In the rows, 128 means zero.
Each path is a new rotation, seen through one point. The rows after it are directions, each followed by how far the rotation turns it, in degrees a step (0 if it stays put).
Each turn is a multiple of 5 degrees from 10 to 175, or 0.
Each row of a path follows its step; steps can be skipped.

step 0: [126 119 137 122 134 129 121 131 147 127 122 134 126 117 127 126 117 126
 131 119 120 127 123 138 127 127 128 124 131 133 126 127 128 146 128 126
 129 128 127 130 125 129 134 124 137 125 126 121 127]
step 1: [127 130 126 134 129 125 118 132 133 127 127 122 120 118 124 131 125 133
 129 129 122 134 122 129 118 123 116 124 123 140 133 130 129 122 129 118
 125 126 136 120 125 121 125 136 113 135 121 122 131]
step 5: [132 121 125 136 129 123 138 135 129 130 116 133 118 130 125 120 122 124
 127 128 124 126 118 118 123 125 127 128 123 128 135 132 132 127 132 139
 118 117 125 122 135 135 133 127 120 125 137 128 132]
step 12: [125 120 128 120 127 115 123 137 119 131 121 130 120 111 136 119 123 133
 134 128 124 126 126 123 126 127 126 122 141 121 120 126 127 130 120 129
 123 121 130 127 131 130 130 130 127 121 121 128 130]
step 17: [130 135 127 129 129 133 132 128 143 132 118 123 136 124 139 129 127 131
 126 130 129 119 114 120 123 122 117 131 127 130 130 127 128 136 132 125
 123 122 136 127 132 141 122 126 132 128 131 125 122]
step 19: [127 132 121 134 129 119 129 138 133 132 130 119 129 119 133 135 136 138
 128 127 125 126 119 128 119 127 116 128 132 134 122 123 124 140 128 133
 133 132 125 124 128 132 130 136 138 128 124 141 125]
step 22: [126 123 133 136 127 128 122 132 123 125 131 127 116 120 137 127 128 138
 118 121 128 132 125 132 129 131 127 133 128 115 126 124 130 136 120 134
 120 123 120 120 145 134 135 133 132 127 130 130 131]
step 28: [136 130 126 136 130 127 131 132 129 129 134 123 117 121 131 121 127 126
 134 129 130 125 117 124 126 128 127 125 132 129 127 127 123 122 140 127
 132 127 137 111 129 122 134 134 129 137 142 133 139]
Directions:
[126 128 127 128 129 128 125 130 125 129 130 124 126 127 129 124 127 127
 130 129 130 128 131 127 124 126 125 129 127 129 127 129 129 129 126 126
 130 128 125 128 127 126 134 127 129 127 128 128 129]
40
[124 127 129 132 128 128 126 128 131 131 128 130 129 126 129 133 127 127
 123 129 128 130 128 128 124 130 127 129 125 129 128 129 129 129 129 128
 128 126 127 128 125 129 130 130 129 126 128 127 127]
20
[127 129 124 127 131 127 128 129 129 127 124 129 126 127 127 127 124 131
 129 131 127 129 130 129 129 128 128 124 125 129 129 126 128 130 125 126
 128 128 129 131 127 131 126 130 130 128 131 129 130]
60

step 0: [128 125 137 130 125 129 113 123 119 121 127 134 123 133 132 130 114 131
 122 113 137 123 130 121 127 136 116 135 128 131 119 138 136 129 126 128
 132 134 121 124 120 119 127 127 126 133 120 135 118]
step 1: [128 128 124 128 137 126 124 136 125 129 146 127 116 132 128 132 124 121
 127 136 129 131 120 127 127 126 130 136 127 145 111 124 124 118 125 127
 117 130 125 137 127 128 123 122 126 122 142 129 120]
step 4: [130 125 117 133 114 119 129 130 126 132 119 138 136 117 130 132 135 126
 131 132 128 135 125 132 127 120 121 116 136 130 133 129 133 126 125 135
 139 133 135 136 118 117 129 114 127 134 134 120 131]
step 9: [134 121 124 115 125 131 131 123 134 135 130 110 128 140 123 132 115 120
 130 131 124 139 128 115 134 121 119 128 123 129 127 115 120 128 123 131
 130 128 126 136 130 135 130 128 120 136 130 134 129]
step 16: [115 130 137 131 133 136 123 123 120 122 134 116 124 135 133 133 131 111
 124 140 124 126 135 132 130 139 123 137 129 130 131 134 126 119 123 134
 123 112 124 123 131 122 128 127 128 128 128 134 125]
step 18: [126 140 128 136 139 124 127 130 132 134 132 126 119 124 118 143 131 133
 128 120 127 132 108 119 128 122 134 127 126 118 131 132 127 126 133 125
 133 132 117 126 133 116 120 130 125 118 132 133 125]
step 19: [133 125 115 110 131 119 131 127 128 137 125 120 133 133 135 129 116 130
 123 124 132 122 120 119 125 121 123 122 136 125 123 119 136 125 125 143
 138 121 125 131 129 125 128 121 127 135 128 134 129]
step 23: [120 139 120 124 116 127 130 132 124 135 119 129 134 119 129 122 139 122
 126 142 131 117 122 129 133 138 130 125 122 129 133 129 128 127 128 121
 119 130 117 131 132 133 133 139 118 136 136 124 139]
Directions:
[129 124 128 128 130 129 125 129 130 129 125 125 125 130 129 130 130 126
 125 127 124 127 126 129 128 129 127 130 128 128 128 132 127 128 128 127
 130 130 127 127 131 129 131 128 129 130 129 130 128]
40
[128 129 126 128 125 129 130 129 131 128 127 126 130 126 127 126 126 130
 127 127 124 127 130 129 131 128 127 128 128 130 127 125 125 129 128 125
 128 129 130 127 130 126 128 133 128 131 129 130 125]
25
[126 124 128 127 127 128 130 130 126 128 129 130 127 129 130 130 128 128
 131 126 131 128 127 127 129 127 126 129 128 130 132 128 126 129 128 129
 126 131 126 129 126 132 126 132 130 131 129 129 127]
130
[127 131 127 131 129 131 127 126 127 130 131 127 124 124 128 126 129 127
 127 125 132 126 127 128 127 130 129 130 128 129 128 126 129 128 131 126
 128 132 126 126 129 127 128 129 129 129 127 128 132]
145
[129 128 131 126 127 132 130 126 127 126 127 127 128 129 127 128 129 125
 128 128 128 126 130 128 128 129 130 126 127 131 128 126 126 127 131 131
 131 127 128 128 132 132 127 129 124 126 128 126 127]
100
[126 126 124 127 128 126 129 128 129 127 129 130 126 129 128 127 128 128
 129 126 128 126 127 131 126 126 129 127 130 127 132 126 128 131 131 130
 130 129 133 127 129 126 129 127 128 126 129 130 130]
45

step 8: [129 126 130 117 130 125 126 126 117 129 117 127 123 146 131 122 126 134
 122 118 120 133 123 139 127 119 126 129 133 130 128 122 133 137 128 131
 113 129 123 129 122 133 132 127 134 127 124 121 135]
step 10: [133 134 132 127 132 123 133 122 125 132 133 130 139 130 114 133 115 137
 129 124 125 131 128 137 125 117 128 124 130 136 133 133 135 124 121 124
 144 133 122 127 128 132 120 129 122 133 122 131 117]
step 11: [129 130 133 127 139 136 134 129 122 137 121 131 129 124 125 123 137 126
 123 125 130 123 129 122 135 123 133 118 119 115 125 135 134 138 128 131
 121 129 122 129 139 121 111 120 130 126 128 123 124]
step 18: [130 130 124 128 123 127 135 135 130 135 110 132 136 127 137 122 131 127
 121 131 141 125 137 135 121 138 128 127 139 119 130 126 127 130 120 136
 124 121 133 140 130 120 131 129 131 135 133 130 132]
step 20: [129 124 119 122 133 135 138 125 121 124 123 123 120 130 144 125 132 136
 122 122 123 126 122 128 131 126 130 130 119 134 136 138 130 128 120 127
 131 128 127 141 125 138 129 128 126 121 125 131 113]
step 25: [136 136 122 125 132 120 127 126 125 134 132 126 134 122 137 116 124 128
 137 132 130 127 135 120 127 137 133 129 126 134 120 116 127 122 121 119
 126 138 124 133 128 114 133 138 122 119 124 129 129]
step 27: [134 134 126 129 126 123 129 131 120 144 122 141 114 133 128 134 129 133
 129 122 130 132 122 116 131 130 115 125 117 118 125 131 122 133 122 140
 128 132 125 131 125 129 131 131 139 126 130 130 131]
step 30: [124 122 125 128 125 138 127 144 124 127 118 136 133 143 129 128 129 130
 133 130 136 120 129 120 139 138 132 137 117 129 134 124 139 132 131 123
 130 123 137 128 128 122 122 127 127 134 132 126 127]
Directions:
[131 128 127 128 127 128 128 128 126 128 128 130 128 130 128 128 125 130
 127 131 126 128 130 126 130 128 126 131 126 129 130 126 124 129 127 124
 130 131 126 131 127 130 126 129 129 129 130 133 128]
145
[129 127 126 127 129 131 131 129 127 128 129 125 126 132 129 128 126 129
 130 126 130 129 130 128 128 130 129 128 132 128 127 123 128 130 128 126
 127 127 132 129 128 129 128 129 125 127 129 126 129]
65
[130 126 128 127 128 125 125 128 130 125 128 125 128 128 128 131 124 131
 127 125 126 126 126 128 127 125 125 126 129 125 126 128 127 130 128 128
 129 129 128 127 126 129 128 128 126 132 126 124 126]
155
[130 130 125 128 132 131 129 129 124 127 126 126 129 128 127 129 131 130
 128 130 127 130 123 128 129 127 129 131 130 129 128 128 126 127 130 130
 130 127 126 127 129 130 126 127 128 129 126 126 126]
115
[130 132 128 129 133 128 124 130 130 131 129 129 127 131 126 129 128 126
 130 129 128 130 129 127 129 130 127 124 125 128 129 126 127 128 128 130
 125 129 129 126 126 128 126 129 126 129 126 129 125]
25

step 2: [121 133 128 130 116 132 128 124 126 139 127 142 134 132 122 123 116 128
 131 135 129 129 125 134 123 123 131 123 127 128 124 133 120 120 119 125
 125 125 126 140 136 117 130 121 121 128 116 123 135]
step 4: [135 120 122 131 133 130 126 118 125 125 131 133 131 117 131 125 117 133
 127 126 130 135 119 128 130 127 142 139 131 123 130 131 126 121 127 130
 127 130 120 125 137 128 116 136 122 137 117 120 128]
step 6: [136 121 128 129 136 135 128 127 126 137 128 132 119 127 127 125 125 145
 125 134 133 123 122 129 136 123 129 136 126 128 129 119 141 129 121 142
 132 122 132 131 120 133 118 136 125 122 132 133 133]
step 11: [135 119 129 129 131 120 126 131 131 127 110 127 130 131 131 128 123 138
 122 124 130 123 138 112 129 126 133 129 136 130 113 117 138 129 121 119
 129 128 126 126 123 132 126 132 132 128 127 126 126]
step 14: [133 125 118 133 127 119 125 127 133 121 117 128 121 122 126 139 123 140
 125 122 124 125 135 133 126 124 137 137 126 127 117 118 134 121 129 129
 116 138 128 132 132 120 125 127 133 130 129 122 132]
step 18: [132 137 140 126 124 138 132 138 131 142 122 133 126 131 126 117 125 141
 127 127 131 142 139 128 124 134 128 127 132 134 132 132 121 126 121 126
 121 124 124 132 136 128 130 125 122 125 120 131 127]
step 21: [133 126 132 130 127 131 130 126 134 126 118 132 136 134 130 118 112 139
 127 123 132 124 130 128 127 143 132 137 134 137 133 132 122 125 114 128
 133 119 126 136 129 125 123 133 124 128 124 120 128]
step 23: [124 127 126 116 132 137 139 123 119 135 128 135 129 125 127 124 123 134
 125 133 131 134 127 112 140 127 128 134 115 125 137 131 134 125 123 129
 131 123 116 134 128 132 130 135 126 132 121 128 131]
Directions:
[124 128 128 129 128 131 126 131 128 127 128 128 125 130 126 127 130 127
 126 123 128 128 130 129 129 130 130 129 124 132 126 130 127 128 128 128
 126 130 128 128 131 128 126 123 127 127 126 128 128]
20
[130 130 126 129 131 127 129 131 127 126 128 127 130 127 126 124 130 129
 129 128 129 129 129 129 128 127 128 130 128 130 127 129 127 130 127 133
 126 124 125 130 129 131 130 129 130 129 131 127 131]
125
[131 124 131 128 129 128 125 128 129 126 127 126 128 128 125 132 129 129
 132 128 130 126 128 128 130 128 130 127 129 127 127 129 127 126 124 131
 129 131 128 127 128 130 127 127 127 130 130 130 128]
140
[126 126 127 127 125 131 132 126 131 129 129 125 127 126 126 128 130 127
 128 125 128 127 127 127 131 129 130 130 131 127 128 128 129 125 130 127
 124 125 128 127 127 129 128 129 131 132 128 128 128]
110
[129 129 129 128 132 130 132 126 128 129 127 128 125 130 129 126 127 128
 128 126 127 130 128 128 125 129 126 129 128 124 127 131 125 126 128 128
 131 128 126 127 130 127 125 127 129 131 131 132 128]
130
[126 131 131 125 126 125 130 127 132 127 129 129 129 127 129 128 127 129
 128 126 128 130 131 129 127 125 129 127 127 128 127 125 127 127 128 127
 125 130 126 127 129 130 127 127 127 125 133 127 127]
20
